In the data rows, 50 means zero.
Some points, each followed by its number:
[58, 55, 44, 53, 23, 44, 53, 41, 32, 29, 29, 76, 48, 25, 99, 26] 0
[45, 47, 41, 45, 47, 50, 40, 42, 47, 50, 47, 38, 50, 47, 53, 55] 1
[46, 46, 49, 34, 73, 69, 30, 43, 76, 55, 51, 53, 54, 41, 99, 48] 2
[47, 41, 28, 45, 47, 52, 35, 66, 44, 44, 46, 43, 49, 47, 44, 48] 3
[46, 45, 40, 36, 36, 59, 59, 48, 33, 35, 49, 53, 57, 39, 64, 40] 4
[42, 48, 26, 45, 51, 48, 28, 48, 58, 52, 49, 42, 48, 49, 43, 45] 5
[48, 36, 38, 42, 48, 50, 50, 48, 38, 47, 46, 44, 53, 47, 47, 43] 6
[46, 47, 41, 70, 46, 48, 96, 47, 70, 63, 50, 40, 52, 57, 41, 68] 7
[48, 44, 67, 48, 49, 63, 41, 75, 41, 49, 50, 41, 58, 59, 46, 52] 8
[40, 47, 33, 50, 44, 45, 28, 43, 44, 39, 42, 40, 43, 40, 99, 38] 9
[44, 48, 43, 47, 59, 44, 43, 51, 46, 48, 51, 44, 52, 50, 51, 49] 10
[45, 45, 26, 45, 48, 58, 34, 47, 40, 51, 47, 50, 58, 58, 50, 48] 11
[46, 52, 40, 51, 57, 54, 38, 48, 49, 48, 49, 44, 49, 45, 47, 43] 12
[85, 41, 74, 35, 30, 43, 52, 38, 27, 47, 31, 45, 50, 56, 18, 64] 13
[49, 48, 35, 47, 36, 45, 38, 46, 47, 39, 40, 48, 46, 40, 37, 51] 14
[46, 43, 58, 48, 57, 53, 28, 48, 46, 45, 53, 44, 50, 49, 53, 51] 15
[39, 43, 41, 44, 47, 49, 36, 48, 56, 47, 49, 45, 51, 47, 47, 43] 16
[45, 52, 47, 52, 49, 55, 42, 48, 51, 48, 53, 48, 49, 47, 53, 53] 17
[44, 50, 36, 47, 52, 51, 39, 43, 54, 49, 45, 45, 47, 49, 52, 41] 18
[47, 44, 37, 44, 51, 55, 36, 55, 55, 47, 49, 47, 46, 49, 38, 50] 19
[46, 46, 27, 43, 44, 42, 51, 83, 50, 48, 73, 35, 45, 31, 40, 51] 20
[48, 53, 44, 49, 52, 50, 30, 50, 57, 50, 48, 41, 50, 49, 46, 45] 21
[43, 66, 56, 50, 44, 49, 34, 44, 44, 37, 54, 47, 49, 39, 39, 63] 22
[44, 45, 42, 53, 46, 48, 42, 42, 68, 58, 49, 35, 49, 44, 40, 44] 23
[38, 39, 63, 49, 48, 65, 99, 37, 46, 34, 55, 41, 81, 30, 47, 38] 24
[51, 42, 35, 47, 70, 57, 54, 58, 34, 49, 53, 47, 59, 69, 40, 64] 25
[56, 53, 83, 38, 49, 33, 41, 45, 53, 63, 61, 49, 46, 50, 22, 47] 26
[46, 47, 33, 44, 58, 56, 49, 51, 57, 48, 49, 40, 49, 43, 55, 51] 27
[49, 35, 37, 54, 27, 61, 93, 35, 40, 39, 55, 50, 55, 39, 99, 52] 28
[44, 39, 31, 50, 45, 55, 37, 49, 50, 47, 46, 44, 48, 43, 52, 52] 29
[42, 48, 42, 48, 56, 57, 32, 52, 57, 41, 48, 47, 49, 50, 44, 47] 30
[94, 36, 59, 50, 36, 26, 44, 83, 23, 71, 48, 40, 54, 68, 21, 49] 31
[50, 58, 43, 55, 45, 47, 32, 49, 46, 50, 46, 42, 47, 47, 33, 49] 32
[45, 47, 47, 49, 66, 55, 31, 49, 49, 47, 48, 51, 51, 50, 41, 52] 33
[48, 45, 46, 48, 48, 50, 40, 43, 45, 43, 39, 51, 45, 40, 44, 34] 34
[42, 53, 41, 40, 92, 42, 62, 99, 48, 47, 93, 31, 45, 29, 46, 67] 35
[48, 36, 53, 69, 84, 67, 99, 50, 34, 47, 46, 45, 45, 99, 15, 53] 36
[53, 46, 99, 46, 48, 43, 38, 50, 85, 99, 55, 72, 49, 32, 64, 54] 37
[46, 49, 40, 51, 48, 48, 40, 50, 59, 47, 49, 41, 50, 45, 44, 47] 38
[42, 48, 24, 44, 72, 29, 57, 99, 74, 47, 75, 33, 48, 27, 46, 47] 39
Which two points above are nearest to each new point by angle? Their numbers follow each, nearest first.
[49, 45, 83, 47, 47, 32, 96, 47, 49, 45, 69, 47, 53, 99, 51, 41] --> 36 7
[70, 97, 53, 63, 34, 31, 18, 29, 45, 57, 49, 46, 44, 41, 18, 52] --> 32 22
[35, 40, 45, 40, 99, 64, 27, 26, 43, 49, 40, 57, 42, 56, 50, 29] --> 33 12
[52, 24, 53, 63, 75, 47, 77, 36, 25, 43, 37, 45, 51, 47, 23, 30] --> 36 24
[43, 40, 35, 46, 50, 47, 60, 50, 50, 47, 49, 44, 51, 45, 45, 42] --> 6 27
[94, 46, 34, 51, 49, 50, 59, 84, 27, 99, 48, 84, 51, 99, 31, 55] --> 31 25
[56, 33, 52, 46, 53, 37, 41, 47, 34, 42, 44, 39, 48, 53, 99, 27] --> 9 0
[48, 47, 52, 39, 52, 55, 42, 60, 47, 54, 53, 43, 48, 47, 45, 57] --> 8 19
[43, 41, 45, 40, 49, 53, 42, 47, 48, 47, 51, 44, 51, 51, 45, 50] --> 16 19
[49, 76, 46, 81, 48, 43, 30, 37, 54, 53, 50, 46, 46, 43, 44, 49] --> 32 22
[55, 26, 58, 43, 31, 74, 42, 27, 80, 37, 50, 99, 65, 41, 45, 48] --> 37 2
[47, 49, 90, 47, 49, 44, 31, 50, 58, 62, 49, 53, 49, 50, 68, 56] --> 37 15
[50, 46, 99, 55, 51, 28, 43, 71, 43, 46, 47, 39, 42, 39, 17, 51] --> 26 31
[46, 99, 99, 75, 23, 70, 38, 49, 30, 25, 29, 99, 33, 35, 84, 34] --> 0 22
[57, 45, 25, 67, 48, 51, 54, 44, 32, 52, 71, 74, 54, 55, 26, 64] --> 25 11
[72, 60, 53, 52, 71, 62, 99, 62, 53, 58, 57, 85, 57, 99, 74, 48] --> 36 7
[45, 53, 36, 41, 47, 47, 41, 53, 51, 49, 49, 38, 46, 50, 48, 49] --> 5 38
[41, 51, 45, 50, 51, 50, 70, 55, 52, 52, 57, 42, 39, 46, 36, 57] --> 7 35
[52, 37, 44, 48, 39, 50, 54, 42, 76, 63, 58, 45, 48, 45, 49, 54] --> 23 7
[54, 72, 41, 60, 67, 32, 74, 54, 45, 45, 46, 52, 45, 57, 19, 54] --> 36 7
[43, 49, 37, 45, 61, 50, 52, 47, 50, 48, 48, 40, 48, 47, 46, 45] --> 27 10
[48, 42, 39, 44, 49, 52, 48, 44, 47, 44, 55, 37, 53, 46, 49, 45] --> 6 1
[50, 47, 63, 47, 46, 49, 35, 46, 64, 54, 48, 49, 50, 44, 51, 47] --> 37 21
[70, 38, 99, 77, 46, 48, 34, 39, 60, 62, 47, 91, 51, 30, 99, 42] --> 37 0
[52, 45, 45, 52, 63, 47, 98, 35, 52, 38, 63, 48, 70, 99, 39, 33] --> 36 7
[49, 38, 96, 56, 49, 44, 29, 41, 74, 72, 47, 50, 46, 45, 49, 48] --> 37 26
[48, 45, 31, 48, 56, 47, 34, 50, 53, 48, 48, 46, 46, 50, 46, 49] --> 5 19
[39, 47, 77, 43, 37, 70, 39, 83, 44, 49, 52, 52, 48, 54, 30, 54] --> 8 26
[44, 52, 49, 48, 51, 48, 34, 45, 54, 47, 48, 46, 50, 48, 51, 50] --> 21 16
[39, 35, 39, 36, 99, 37, 44, 41, 53, 27, 48, 38, 57, 58, 51, 37] --> 10 33
[45, 44, 35, 52, 44, 54, 36, 43, 55, 48, 45, 48, 46, 42, 53, 50] --> 29 18
[60, 99, 99, 49, 29, 66, 26, 93, 46, 48, 51, 99, 33, 25, 24, 99] --> 22 37
[75, 84, 42, 77, 72, 51, 79, 54, 44, 26, 56, 78, 39, 53, 18, 62] --> 36 7
[47, 57, 35, 52, 47, 44, 23, 49, 43, 59, 47, 39, 46, 41, 31, 52] --> 32 5
[70, 53, 42, 98, 29, 42, 48, 99, 23, 48, 29, 96, 42, 48, 99, 33] --> 0 9
[50, 45, 50, 49, 40, 46, 40, 49, 48, 41, 45, 48, 48, 41, 94, 35] --> 9 0
[46, 56, 45, 66, 48, 26, 99, 20, 53, 88, 33, 38, 65, 47, 54, 69] --> 7 28
[72, 28, 49, 77, 31, 37, 43, 58, 50, 62, 64, 48, 57, 47, 15, 43] --> 31 32
[45, 65, 43, 45, 40, 49, 31, 49, 43, 32, 39, 45, 48, 46, 99, 42] --> 9 0
[47, 45, 24, 48, 46, 61, 41, 42, 51, 42, 50, 48, 57, 37, 39, 68] --> 29 14
[45, 33, 99, 70, 45, 63, 99, 24, 44, 62, 49, 41, 47, 36, 54, 34] --> 24 28
[49, 73, 45, 63, 45, 42, 27, 53, 48, 44, 48, 47, 46, 47, 30, 49] --> 32 22
[46, 45, 33, 43, 53, 50, 49, 53, 51, 47, 49, 39, 49, 46, 46, 50] --> 27 3
